In the data rows, zero lies at 7.5, halfway between 7 and 8.
Every row has a hidden score from 0 to 30. What is each row's score? 15 is about the middle. The score is a weighted sum of the row's numbers plus the product of two more (or one squared), each taken from its middle value.
[ 5.  3. 15.  6. 12. 10.  3. 11.  5.  6.  8. 10.  4.  0.  6. 11.  7. 14. 11.
  6.  1.  7.  8.  6.]: 18
[ 6. 10.  3.  5.  8.  6. 10.  6.  6.  8.  7.  6.  9.  9.  6.  7.  6.  6.  8.
  3.  9. 11. 10.  6.]: 29
[ 7.  1.  6.  7.  8. 10. 12.  8. 10. 12.  9.  8.  5.  4. 10.  8. 11. 11.  7.
 10.  4.  1.  9. 13.]: 12
[ 9. 14.  1.  7.  5.  4.  8.  5.  9.  9.  9.  5.  9. 15.  4.  7.  5.  3.  4.
  6. 13.  9.  8.  8.]: 19
[ 6.  8.  4.  4. 11.  8. 11.  9.  9. 10.  4.  8.  7.  9.  8.  4.  8.  5.  2.
  8.  9.  7. 11.  7.]: 18
[12.  9.  6.  7.  6.  4.  6.  6. 11.  8.  7.  8. 10. 12.  8.  9.  9.  5. 10.
  6.  5.  6. 10.  4.]: 10
[ 5.  5.  9. 11.  9. 10.  7.  9.  7.  6.  6. 12.  6.  5.  8.  6.  9. 10. 10.
  9.  6.  6.  9.  7.]: 8
[ 8.  8.  8.  8.  8.  6.  8.  5.  5.  4. 10.  7.  7. 10.  5. 10.  6.  7.  6.
  6.  8.  7. 11.  5.]: 21
[ 3.  3.  8.  6. 14. 13. 12. 12.  8. 13.  8. 15.  4. 10.  3.  0. 15. 11.  6.
 11.  8.  1.  7.  9.]: 19
[ 8. 12.  5.  6.  5.  4.  8.  6.  4.  4.  4.  7. 10.  8.  8.  9.  6.  6.  5.
  6. 11. 10.  6.  6.]: 26
[ 9.  9.  9.  8.  4.  7.  4.  6. 12.  9.  8.  5.  7. 10.  5.  7.  3.  6.  7.
  9. 13. 11.  2.  9.]: 27
[ 7.  8. 11.  6.  5.  6.  8.  5.  6.  8.  8.  6.  9.  5.  9.  8.  5.  5.  8.
 11.  7.  3. 10. 10.]: 16
[ 8. 10.  5. 11.  9.  5.  3.  6.  4.  4. 11.  7.  9.  7.  4. 11.  7.  7.  8.
  7.  6.  5. 12.  9.]: 18
[ 8.  9. 10.  6.  7.  6.  5.  7.  5.  8.  6.  8. 10.  5.  7. 10.  6.  7. 10.
  7.  6.  6. 11.  7.]: 14
[ 5. 10.  4.  9. 12. 11.  6. 10.  9.  9.  5.  8.  4.  8. 10.  5.  6.  8.  8.
  6.  8. 10.  9.  7.]: 12
[ 5.  3.  9.  5. 15. 14.  9. 15.  8.  7.  4. 15.  6.  2.  8.  1. 15. 15.  5.
  5.  1.  6.  4.  5.]: 16
[ 3.  5.  7.  9. 13. 12. 10. 14.  9. 10.  7. 10.  3.  5.  7.  5. 10. 10.  6.
  7.  4.  6.  9.  9.]: 18
[14. 10.  7.  9.  3.  4.  3.  4.  7.  3.  6.  7. 11.  9.  9.  9.  4.  6.  9.
  7.  9.  6.  8.  4.]: 19
[10. 13.  7.  2.  7.  4.  7.  6.  5. 15.  6.  4. 11. 13.  6.  8.  8.  5.  9.
  9. 10.  6.  4.  8.]: 14
[ 6.  6. 10. 11.  7.  8. 10.  7.  7.  9.  9.  8.  4.  5. 11.  7.  6.  9.  8.
  7.  6.  6.  6. 11.]: 16
[13.  9.  9. 11.  3.  5.  0.  5. 10.  5.  7. 10. 12.  5. 10. 14.  4.  7.  8.
  6.  3.  9. 11.  9.]: 16
[10.  7. 12.  7.  6.  6.  4.  5.  3.  5. 10.  5.  9.  6.  9. 11.  6.  8.  9.
  8.  6.  9.  7.  5.]: 16
[ 0.  3.  7.  7. 13. 14. 15. 14.  7. 10. 10.  7.  4.  6.  5.  5. 12. 11.  4.
  8.  7.  8.  6. 13.]: 7
[ 8. 10.  9. 12.  6. 10.  8.  6.  8.  7. 11.  5.  4. 12.  8. 10.  5.  8. 10.
  7.  9. 12.  5.  8.]: 11
[ 9.  8.  6.  8.  4.  7.  5.  6.  5.  8.  9.  6.  7.  4.  8.  7.  4.  8.  9.
  8.  7. 10.  5.  8.]: 15
[11. 12.  5.  5.  6.  6.  3.  7. 13.  2.  4.  5. 10.  9.  8. 11.  8.  9.  8.
  6. 10. 11.  6.  5.]: 12
[ 9. 15.  8.  2.  4.  2.  5.  5.  8. 10.  7.  4. 12.  7.  3.  9.  4.  0. 10.
  5. 12.  9.  6.  7.]: 12
[10.  9.  9. 10.  4.  8.  4.  7.  6.  7.  9. 12.  7. 11. 10.  9.  5.  8.  6.
  7.  4. 10.  9.  4.]: 26
[ 8.  9.  7.  8.  7.  5.  6.  7. 11.  8.  8.  4.  9.  8.  7. 11.  9.  5.  6.
  9. 10.  6.  6.  8.]: 13
[ 0.  2.  2.  7. 15. 15. 11. 15.  8.  9.  3. 15.  2.  1. 10.  0. 13. 13.  9.
  9.  5.  6.  8. 11.]: 2
[10.  7.  3.  7.  5.  3.  3.  8.  5.  7.  7.  7. 11.  5.  7.  9.  8.  5.  7.
  8.  9. 10.  2.  7.]: 23
[ 7.  6. 10.  6.  8. 10.  6.  8. 12.  9.  6.  8.  6.  7.  4.  9.  7. 11.  7.
  7. 13.  8.  5.  8.]: 13
[ 6.  5.  4.  7.  9.  9.  6.  8.  9.  6.  7. 12.  7.  3.  6.  4.  9. 10.  9.
  7.  5.  6.  6.  7.]: 11
[15.  8.  9.  9.  3.  6.  2.  9. 10.  1.  4.  4. 10.  4. 10. 10.  7.  6.  8.
  8.  4. 10.  6.  2.]: 25
[ 9.  8.  7.  8.  7.  7.  8.  6.  7.  8. 11.  4.  6.  8.  6.  9.  4.  5.  6.
  6. 12.  8.  9.  4.]: 21
[ 4.  9.  2.  7. 11. 10. 14.  9. 12. 10.  8.  3.  4. 10.  5.  7.  9.  7.  5.
 10. 13.  6.  5. 13.]: 8
[ 8.  2. 10. 10.  9. 11.  6. 10.  6. 10.  8. 10.  5.  0. 12.  5.  7. 12.  9.
  8.  2.  7.  6.  7.]: 14
[ 6.  8.  9.  8. 11.  7.  5.  8.  5.  7.  7. 10. 10.  6.  7.  8. 12.  8.  9.
  4.  5.  5. 10.  5.]: 11
[ 8. 10.  7.  8.  3.  7.  5.  5.  9. 11.  5.  5.  7. 10. 10. 10.  7.  5.  8.
 11. 10.  8.  6. 11.]: 11
[ 7.  6.  6. 11.  7.  8. 11.  6.  7.  5.  8.  4.  5.  9. 10.  7.  4.  7.  7.
 10. 12.  9. 11.  8.]: 21
[10. 11.  3.  6.  3.  5.  6.  3.  6. 11.  8.  6. 11.  9.  6.  7.  5.  2.  7.
  6.  8.  7.  6.  7.]: 16
[ 5. 13.  4.  8.  9.  6. 11.  4.  3. 11.  8.  5.  8. 14.  3.  7.  5.  1.  5.
  8. 13.  7.  6. 11.]: 14
[ 5.  4. 11. 11. 11. 11.  8.  9.  6.  8.  9.  7.  5.  8. 11. 10. 12. 11.  7.
  9.  7.  5.  6.  7.]: 14
[ 7.  9. 10.  9.  7.  5.  8.  4.  6.  3.  7.  5.  7.  7.  5. 14.  5.  6.  9.
  6.  9.  7. 10.  6.]: 24
[ 6.  3.  5.  8. 10.  9.  8.  8.  7.  3.  8. 15.  7.  4.  9.  8. 11.  8.  8.
  4.  4.  2. 12.  4.]: 17
[ 5.  1.  7.  9.  7. 11.  8. 11.  7.  9. 10. 13.  6.  1. 11.  3. 10. 12.  9.
  8.  5.  8.  5.  9.]: 12
[ 2.  3.  7.  8. 15. 15. 14. 15. 11.  7.  9. 11.  0.  5.  9.  2. 14. 14.  6.
 10.  4.  7.  6. 11.]: 6
[ 6.  9.  9.  8.  9. 10.  6.  9. 11.  6.  3.  8.  6.  9.  7. 10.  7. 10.  8.
  7.  8.  6.  9.  8.]: 14
[ 4.  6.  3.  8. 11. 10. 10. 10.  8.  8.  7. 10.  6.  9.  9.  5. 10.  8.  4.
  5.  6.  6.  9. 10.]: 15
[ 9.  8.  7. 11.  8.  6.  5.  6.  8.  3.  6. 10.  9. 11.  7. 10.  9.  9. 10.
  7.  8.  2.  7.  7.]: 12
[ 4.  2.  4.  7. 11.  9.  8. 10.  8.  7.  7. 10.  7.  2.  6.  3. 12. 10.  6.
  9.  9.  2. 11.  9.]: 16
[ 7.  7.  8. 11.  6. 11.  8.  9. 11.  9.  7.  9.  6.  6.  5.  7.  6.  8.  9.
  7.  9. 10.  5.  8.]: 9
[ 1.  1.  5.  9. 13. 13. 11. 10.  4.  6. 10. 12.  2.  6.  6.  2. 15. 11.  9.
  7.  7.  2.  8. 11.]: 10
[ 2.  2. 10.  7. 11. 14. 11. 14.  9. 14.  8. 13.  3.  6. 14.  2. 15. 13.  6.
 11.  8.  3.  3. 15.]: 13
[10.  2.  6.  6.  7.  6.  7.  6.  2.  7.  9.  7.  7.  4. 12.  3.  5.  9. 10.
 10. 10.  8.  5.  1.]: 22
[ 9.  7.  5.  7.  6.  6.  6.  9. 11.  6.  7.  4.  8.  8. 10.  8.  8.  8.  9.
  9. 12.  8.  7.  5.]: 12
[ 7. 11.  7.  3.  8.  6. 12.  8.  7. 15.  9.  0.  8. 13.  3.  7.  9.  1.  6.
 10. 15. 15.  3. 10.]: 1
[ 5.  8.  5.  9.  7.  7.  9.  4.  7.  3.  8.  5.  8. 12.  4.  7.  4.  4.  7.
  6.  9. 10. 12.  7.]: 14
[ 7.  8.  9.  8.  8.  8.  5.  9.  6.  2.  7. 14.  8. 10.  9.  9.  6.  6.  6.
  5.  1. 12. 11.  5.]: 22
[14. 15. 13.  8.  3.  1.  4.  2. 11.  3.  5.  6. 13. 13.  5. 15.  5.  7.  8.
  5.  5.  9. 12.  7.]: 16
[ 9.  7. 10.  8.  5.  8.  7.  6.  8. 10.  9.  8.  9. 10.  4.  8.  8.  7. 10.
  8.  7.  8.  6. 11.]: 7
[12.  7. 13. 10.  7.  7.  4.  7.  9.  0.  7. 10.  9.  5. 12. 14.  7. 13. 11.
  3.  0.  5. 10.  4.]: 22
[ 5.  5.  8.  6. 13. 10.  8. 12.  5. 10.  6.  9.  1.  3. 12.  6. 10. 14.  7.
  7.  5.  6.  8.  8.]: 22
[14. 12.  8.  4.  4.  2.  3.  4. 12.  8.  8.  4. 14.  7.  7. 13.  4.  5.  5.
  8.  7.  9.  3.  6.]: 14
[ 9. 11.  9.  9.  3.  6.  7.  5. 14.  9.  6.  5.  7.  8.  6.  9.  6.  8.  7.
  8.  8.  6.  5.  7.]: 16
[ 7.  9.  8.  7.  9.  8.  9.  5.  8.  7.  8.  5.  7. 14.  6. 10.  5.  8.  5.
  8.  9. 12.  9.  9.]: 18
[10.  7.  8. 10.  7.  9.  5. 10. 12.  8.  7. 11.  9.  5. 12.  7.  9.  8.  5.
  7.  6.  7.  8.  9.]: 22
[ 7.  9. 11.  7.  5.  6.  8.  6.  6.  8.  8.  9. 11. 10.  3.  8.  8.  6.  9.
 10. 10.  7.  6.  7.]: 9
[13. 11.  6.  5.  6.  5.  0.  4.  9.  7.  9.  6. 12. 12.  5. 11.  4.  5.  5.
  7.  8. 10.  7.  1.]: 22
[ 6.  5.  9.  5. 13. 11.  8. 12.  5. 12.  5. 12.  5.  6.  8.  4. 10.  8. 10.
  4.  5.  7. 10.  4.]: 12
[ 7.  9.  7.  8.  8.  6.  3.  8.  5.  6.  6.  9.  9.  7.  5.  8. 10.  8. 10.
  4.  5.  6.  8.  7.]: 17
[ 7.  5.  3.  7. 11. 10. 11. 12. 15.  8.  5. 10.  5.  8.  9.  0. 10. 11.  5.
  5.  5. 10.  6.  7.]: 12
[ 6.  6. 11.  7. 10. 11. 11. 12.  4. 11. 10. 10.  3.  4. 10.  4.  9. 10.  9.
  9.  8.  4.  3.  5.]: 17
[ 5.  8. 11.  7.  9. 10. 10. 10.  6.  9.  7.  7.  5.  7.  9.  8.  7.  9.  9.
  6.  7. 10.  8.  8.]: 16
[ 8.  7.  4.  9.  7.  3.  4.  7.  7.  6.  7.  4.  8.  9.  4.  6.  7.  5. 11.
  4.  7.  8.  5.  9.]: 23
[ 8.  4. 15. 10.  8. 12.  5. 13.  9.  1.  3. 11.  5.  0. 13. 10. 10. 15.  9.
  3.  0. 13. 10.  8.]: 11
[ 7.  6.  8.  8.  7.  7.  8. 10.  7.  8.  8. 14.  9.  5.  7.  8. 11.  9. 10.
  4.  1.  6.  9.  8.]: 11
[11. 13.  4.  8.  3.  2.  3.  2.  7.  4.  6.  8. 13. 11.  5. 10.  4.  3.  7.
  5.  9.  8.  6.  7.]: 17
[ 3.  4. 12.  8. 12. 14. 10. 14.  9.  3.  3. 13.  1.  3.  6.  7. 11. 15.  6.
  8.  5.  9.  4.  9.]: 15
[ 8.  9.  9.  8.  3.  6.  8.  5.  8.  8.  9.  7.  9.  8.  7.  9.  7.  5.  9.
  8.  6.  6.  7. 10.]: 11
[ 6.  6. 11. 10.  9.  7. 10.  7.  6.  5.  9.  5.  7.  5.  6. 10.  6.  9. 11.
 11. 11.  4.  9.  8.]: 12
[ 3.  7.  7.  9. 11. 12. 11. 13.  9. 11.  6.  8.  4.  3. 10.  6. 11. 11.  9.
  6.  3.  9.  9. 15.]: 2
[ 8.  7. 11.  7.  9.  6.  6. 10. 10.  4.  5.  7.  7.  7. 11. 12. 11. 10.  7.
  6.  5.  7.  8.  8.]: 15
[5. 4. 8. 6. 9. 9. 8. 9. 5. 8. 5. 7. 5. 6. 9. 7. 7. 9. 8. 9. 7. 9. 6. 8.]: 14
[ 7.  9.  1.  5. 10.  5.  8.  7.  4. 12.  8.  8. 10. 10.  7.  6.  6.  3.  8.
  4. 14. 11.  5.  2.]: 19
[ 7.  3.  6.  9.  8.  9.  9.  8.  3.  7. 11.  7.  3.  3.  8.  4.  4. 10.  7.
 11.  4.  8.  7.  9.]: 19
[ 5.  6.  5. 10. 11.  7.  7.  9.  7.  3.  8.  8.  7.  7.  7.  7. 11. 11.  8.
  6.  8.  5. 10.  8.]: 12
[ 7.  9.  7.  8.  7.  8.  7.  8.  6.  8.  9.  5.  7.  7.  7.  8.  9.  8.  8.
  6. 11. 10.  4.  5.]: 13
[14. 15.  8.  6.  3.  2.  3.  4. 11.  9.  2.  4. 15.  8.  7. 14.  3.  4.  6.
  9.  3.  9. 11.  9.]: 10
[ 7.  6. 14.  8.  9.  8.  8.  9.  5.  9. 10.  5.  5.  2. 12.  9.  7. 11. 10.
  6.  3.  8. 10.  8.]: 18
[ 7.  4.  8.  6.  6.  5.  6.  7.  5.  2.  6.  8. 10.  4.  8.  8. 10.  7.  8.
  7.  7.  5. 11.  4.]: 17
[ 6.  5.  7.  6.  7.  8. 10.  8.  7.  5.  9.  8.  9.  7.  8.  8.  9.  7.  4.
  7. 10.  7.  8.  7.]: 17
[11. 10.  7.  6.  1.  2.  2.  2.  7.  4.  5.  7. 13. 10.  7. 11.  4.  6.  8.
  5. 10. 13.  8.  3.]: 21
[ 8.  7. 11.  8.  5.  7.  9.  6.  7.  8. 10.  5.  8.  8.  9.  7.  2.  5.  9.
  8. 11.  9.  5.  5.]: 16
[ 2.  0.  4.  7. 12. 11. 12. 12.  5.  6.  6. 11.  5.  2.  8.  3. 13. 11.  8.
  8.  9.  2.  5.  9.]: 10
[12. 11.  4.  6.  1.  2.  6.  2.  5. 10.  8.  0. 11. 10. 11.  8.  1.  2.  5.
 10. 12. 15.  6.  8.]: 19
[10.  9.  4.  9.  2.  7.  6.  5. 12.  9.  8.  3.  8.  8.  9.  8.  7.  4.  7.
 11. 14.  8.  2.  9.]: 10
[11. 13.  5. 10.  3.  5.  4.  5. 12.  6.  6.  4. 12. 10.  5. 11.  6.  4.  4.
  8. 10. 12.  8. 12.]: 14
[ 8.  5. 15.  7.  6.  8.  9.  7.  5. 12.  6.  5.  7.  6.  8.  9.  4.  9.  9.
 10.  8.  8.  9.  8.]: 17
[ 8. 11.  4.  8.  4.  6.  4.  6.  4.  8.  7.  4.  9.  8. 12.  8.  7.  6.  6.
  5. 10.  8.  5.  8.]: 23
[11. 10.  5.  5.  6.  3.  5.  5.  6.  8.  8.  6. 11. 11.  7.  7.  6.  5.  7.
  6.  6.  7.  6.  4.]: 19
[11.  6. 11.  6.  5.  7.  6.  9. 10. 10.  4.  6.  8.  4. 13. 10.  6.  4.  8.
  7.  5. 11.  3.  7.]: 11
[15. 13.  9.  4.  0.  0.  0.  1.  8.  7.  7.  6. 15. 13.  2.  9.  2.  4.  9.
  7. 11.  9.  5.  3.]: 24
[ 7.  8.  5.  9.  9.  8.  6.  9. 12.  6.  5.  9.  6.  6.  9.  8. 11.  9.  6.
  8.  6.  5.  8. 11.]: 14
[ 6.  7. 10.  6. 12.  9. 10. 10.  9. 10.  8.  1.  2.  6.  8.  8.  7. 10.  7.
 12.  9.  8.  5. 10.]: 10
[ 8.  8.  4.  7.  9.  6.  8.  8.  8.  4.  6.  7. 10. 10. 12.  8. 10.  7.  6.
  4.  5.  9. 12.  6.]: 20
[ 8.  9.  4.  9. 10.  7.  7.  6.  4.  1. 10.  6.  8.  9.  5. 10.  8.  6.  8.
  6.  7.  9. 11.  3.]: 14
[ 8. 10.  5.  8.  6.  5.  6.  4.  4.  7. 11.  5. 10.  6.  5.  8.  5.  3.  9.
 10.  7.  1.  9.  8.]: 15
[ 7.  7.  7.  5.  4.  6.  7.  8.  9.  7.  6.  3.  9.  4.  6.  7.  8.  7.  6.
 11.  8.  9.  7.  9.]: 14
[ 6.  5.  6.  9. 11.  9. 10.  9.  7.  6.  7. 11.  6.  8. 10.  4.  6.  7.  4.
  6.  4.  7. 10.  7.]: 19
[14. 13.  9. 11.  0.  2.  0.  0. 10.  0.  8.  7. 15. 11.  4. 15.  0.  6. 10.
  0.  2. 15. 15.  2.]: 16
[ 5.  7. 12.  9.  9.  9. 12.  8.  4.  8. 13.  6.  4. 10.  5. 10.  5.  8.  9.
  8.  5. 10. 10. 11.]: 10
[ 6.  7. 14.  5.  8. 13. 14. 14. 14. 15.  4.  6.  2.  5. 14.  4.  6. 12.  3.
  9. 12. 15.  0.  9.]: 16
[12. 10.  8.  9.  4.  4.  6.  4.  9.  6.  8.  5. 12.  7.  2. 12.  3.  5.  5.
 13.  7.  7.  6.  8.]: 16
[ 8.  7.  5.  9.  5.  6.  9.  6.  7.  8. 11.  5.  7. 10.  3.  6.  4.  4.  7.
  9. 12.  4.  6.  7.]: 24
[14. 12.  7.  8.  4.  4.  0.  3. 13.  8.  6.  5. 11. 11.  6. 13.  6.  6.  8.
  9.  7.  6.  6.  7.]: 14
[ 9. 11. 14.  8.  3.  5.  6.  4.  6.  8.  7.  4.  9.  8.  7. 13.  0.  5. 11.
  9.  8. 10.  8.  9.]: 14
[ 6.  6. 10.  7.  7.  7. 10.  6.  7. 13.  9.  7.  7.  8. 11.  4.  8.  7.  9.
  8.  8.  6.  8.  8.]: 16
[ 6.  3. 11.  8. 10.  7.  6.  9.  8.  1.  6.  5.  5.  2.  8. 13.  8. 14.  8.
  9.  8.  6. 11. 10.]: 15
[12.  8.  7.  4.  4.  2.  4.  4.  8.  9.  5.  4. 11.  6.  8. 11.  3.  4.  7.
  8.  9.  8.  6.  5.]: 18
[ 7. 10.  9.  6.  9.  8. 10. 10.  7. 11.  8.  4.  7.  9.  5.  5.  6.  6.  6.
  9. 11.  9.  4. 10.]: 15
[10.  9. 10.  5.  7.  5.  4.  6.  7.  4.  8.  6.  9.  7.  7. 11.  4.  6.  6.
  2.  3. 12. 12.  3.]: 22
[15. 12.  8.  9.  3.  3.  1.  4. 11.  5.  7.  3. 13.  8.  4. 12.  6.  7.  5.
 11. 10. 14.  6.  8.]: 16
[ 7.  8.  8.  8.  7.  6.  7.  5.  5.  3.  9.  3.  7.  7.  2. 11.  3.  8. 11.
  9. 11.  7.  9.  5.]: 16
[ 1.  1.  6.  7. 10. 13. 12. 15. 10.  9.  7.  9.  3.  4.  8.  2. 15. 13.  8.
 10. 12.  6.  3. 14.]: 9
[12. 11.  8.  8.  8.  6.  8.  7.  7.  8.  8.  5. 10. 12.  4.  9.  8.  7.  7.
 10.  8.  8.  6.  7.]: 8
[ 4.  6.  8.  9. 10.  9.  9.  9.  9.  6.  8.  8.  7.  6.  5.  8. 13. 12.  7.
  8. 10.  5.  8.  9.]: 9
[ 5.  3.  8.  6. 12. 11. 10. 12.  9.  6.  8.  9.  6.  6.  6.  2. 11.  8.  6.
  4.  2.  7. 12.  8.]: 21
[ 7.  7.  7.  8.  5.  6.  8.  6. 12.  5.  7.  7.  9.  5.  7. 11.  7.  9.  8.
 11. 10.  4.  6.  8.]: 12
[8. 5. 6. 8. 6. 6. 8. 6. 6. 6. 8. 5. 7. 9. 9. 7. 5. 8. 5. 7. 7. 5. 8. 7.]: 24
[ 9.  5. 12. 11.  6.  9.  9.  8. 11.  7.  9.  6.  7.  6. 11.  9.  7. 11.  6.
 10.  5. 11.  7. 11.]: 7
[ 6.  8.  8.  4.  8.  8.  9. 10.  6. 11.  6.  8.  6.  7.  6.  5.  7.  6.  6.
  8.  7. 10.  6.  7.]: 18
[ 8.  7. 13.  8.  8.  9. 11.  8.  8. 10.  9.  7.  7.  6.  9.  9.  9. 11.  8.
  8.  0.  4.  9. 11.]: 12
[13. 13.  9.  7.  4.  3.  2.  5. 12.  6.  5.  5. 13. 13.  4. 14.  9.  9.  5.
  3.  6. 12.  7.  5.]: 15
[ 7.  9.  4.  6. 10.  5.  9.  8.  8.  6.  7.  4. 10.  8.  4. 10.  7.  4.  7.
  5. 12.  9.  7.  6.]: 10
[ 3.  6. 13.  8. 13. 12.  8. 12.  6.  5.  6.  8.  2.  4.  5. 10.  7. 14.  7.
  6.  4. 10. 10.  9.]: 15
[10.  9.  8.  7.  4.  7.  7.  8.  8.  4.  9.  7. 10.  8.  9.  8.  6.  6.  7.
  8.  9. 11.  6.  6.]: 13
[ 4.  4.  6. 11.  8. 10.  9. 10.  9.  4.  7. 11.  6.  6.  8.  6. 12.  8.  7.
  8.  9.  4.  8. 10.]: 14
[ 7. 10. 12.  5.  7.  8.  7.  7.  5. 12. 10.  4.  6.  7.  8.  8.  8.  7.  7.
  9.  9.  7.  7.  9.]: 17
[12. 12.  6.  8.  3.  3.  5.  0.  5.  5. 11.  5. 12. 11.  3. 11.  2.  0. 10.
  4. 12.  9. 12.  3.]: 18
[ 6. 10.  8. 10.  8.  9. 12.  7.  1. 14. 11.  4.  2. 10.  7.  4.  3.  4.  9.
 10. 10.  7.  6.  8.]: 17
[ 3.  3.  5.  9. 12. 14. 11. 13. 10.  6.  8. 10.  5.  5. 11.  3. 11. 10.  3.
  7.  4.  9.  9. 12.]: 12
[ 5.  3.  5.  8.  7. 11.  8. 11.  5.  6.  5. 13.  8.  4.  9.  4. 14.  9.  8.
  5.  9.  8.  2.  5.]: 11
[ 6.  9.  4.  3.  5.  7. 10.  7. 10. 12. 10.  7.  7.  9.  8.  4.  8.  1.  7.
  6. 14.  3.  2. 10.]: 19
[10. 12. 14.  6.  7.  5.  6.  8.  6.  7.  6.  3. 10.  8.  7. 13.  4.  6.  7.
  6.  6. 15.  9.  5.]: 14
[ 5.  5.  9.  7. 10. 10.  8.  8. 11.  9.  7.  8.  5.  7.  5.  9.  6. 10.  9.
 13. 10.  5.  6. 11.]: 5
[11. 10.  4.  8.  3.  1.  0.  0.  4.  0.  7.  7. 13. 15.  6. 13.  3.  3.  4.
  6. 12. 12. 12.  4.]: 24
[ 4.  6.  6. 10. 14. 13. 11. 10.  4.  7. 11. 11.  1. 10.  4.  2.  7.  9.  5.
  5.  6.  7.  8.  7.]: 24
[ 9.  9. 10. 10.  7.  5.  8.  6.  7. 11.  8.  6.  9.  8. 10. 11.  7.  7.  5.
  8.  8.  5.  8.  8.]: 19
[ 4.  7. 12. 10. 10. 10.  9.  8.  6.  8. 10.  4.  6.  5.  7. 10.  4.  6.  9.
  6.  9. 11. 11.  8.]: 11
[11.  8. 11.  5.  6.  6.  4.  7. 10.  8.  7.  7. 10.  5. 11.  9.  8.  7. 10.
  6.  2.  4. 10.  5.]: 14
[ 9.  7. 10. 10.  5.  6.  5.  7.  7.  8.  7.  5. 10.  5. 12. 12.  6.  5.  8.
  6.  7.  8.  8.  7.]: 14
[ 5.  7.  6.  6.  7.  9. 14.  8.  5. 13.  9.  4.  5.  7. 10.  6.  3.  4.  7.
  9. 10. 11. 10.  9.]: 24
[ 8.  7. 10.  9.  7.  9.  7.  7.  9. 10.  6.  9.  5.  7. 10. 10.  7.  8.  8.
  5.  5.  8. 10. 11.]: 14
[10.  9.  3.  6.  2.  3.  7.  5.  9.  8.  7.  6. 14. 11.  8.  8. 11.  5.  3.
  7. 10. 11.  4. 11.]: 11
[ 6.  8. 11.  9.  9. 13.  8. 11.  8. 13.  8.  8.  4.  9.  7.  8.  7. 11.  6.
  8.  4.  8.  7. 10.]: 17
[ 3.  3.  6.  8. 11. 11. 12. 11.  4.  7.  6. 13.  4.  6.  9.  2. 13. 12.  9.
  7.  6.  6.  7.  6.]: 14
[11. 11.  6.  5.  6.  2.  3.  4.  4.  7. 10.  3. 13. 12.  4.  8.  6.  6.  9.
  9.  7.  6.  8.  6.]: 15
[10.  7.  7.  9.  4.  7.  8.  6.  5.  8.  7.  7.  8.  7. 12.  7.  5.  8.  8.
  9.  9. 10.  4.  3.]: 23
[12. 13.  7.  8.  1.  1.  0.  1.  7.  5.  7.  8. 14.  9.  4. 12.  3.  5.  9.
  7.  7.  6. 11.  7.]: 18
[ 5.  9. 13.  7.  8.  8.  8.  6.  4.  3.  9.  5.  5.  5.  4. 11.  0.  5. 11.
  8. 11. 11.  9.  4.]: 18
[ 3.  2.  7.  6.  8. 13. 10. 11.  7.  8.  9. 12.  4.  5.  9.  4.  9. 10. 12.
  7.  3.  8.  8.  6.]: 8
[13. 11.  8.  8.  1.  4.  0.  1.  9.  4. 11.  4. 13. 13.  4. 14.  4.  1.  7.
  7. 13. 15.  5.  4.]: 15
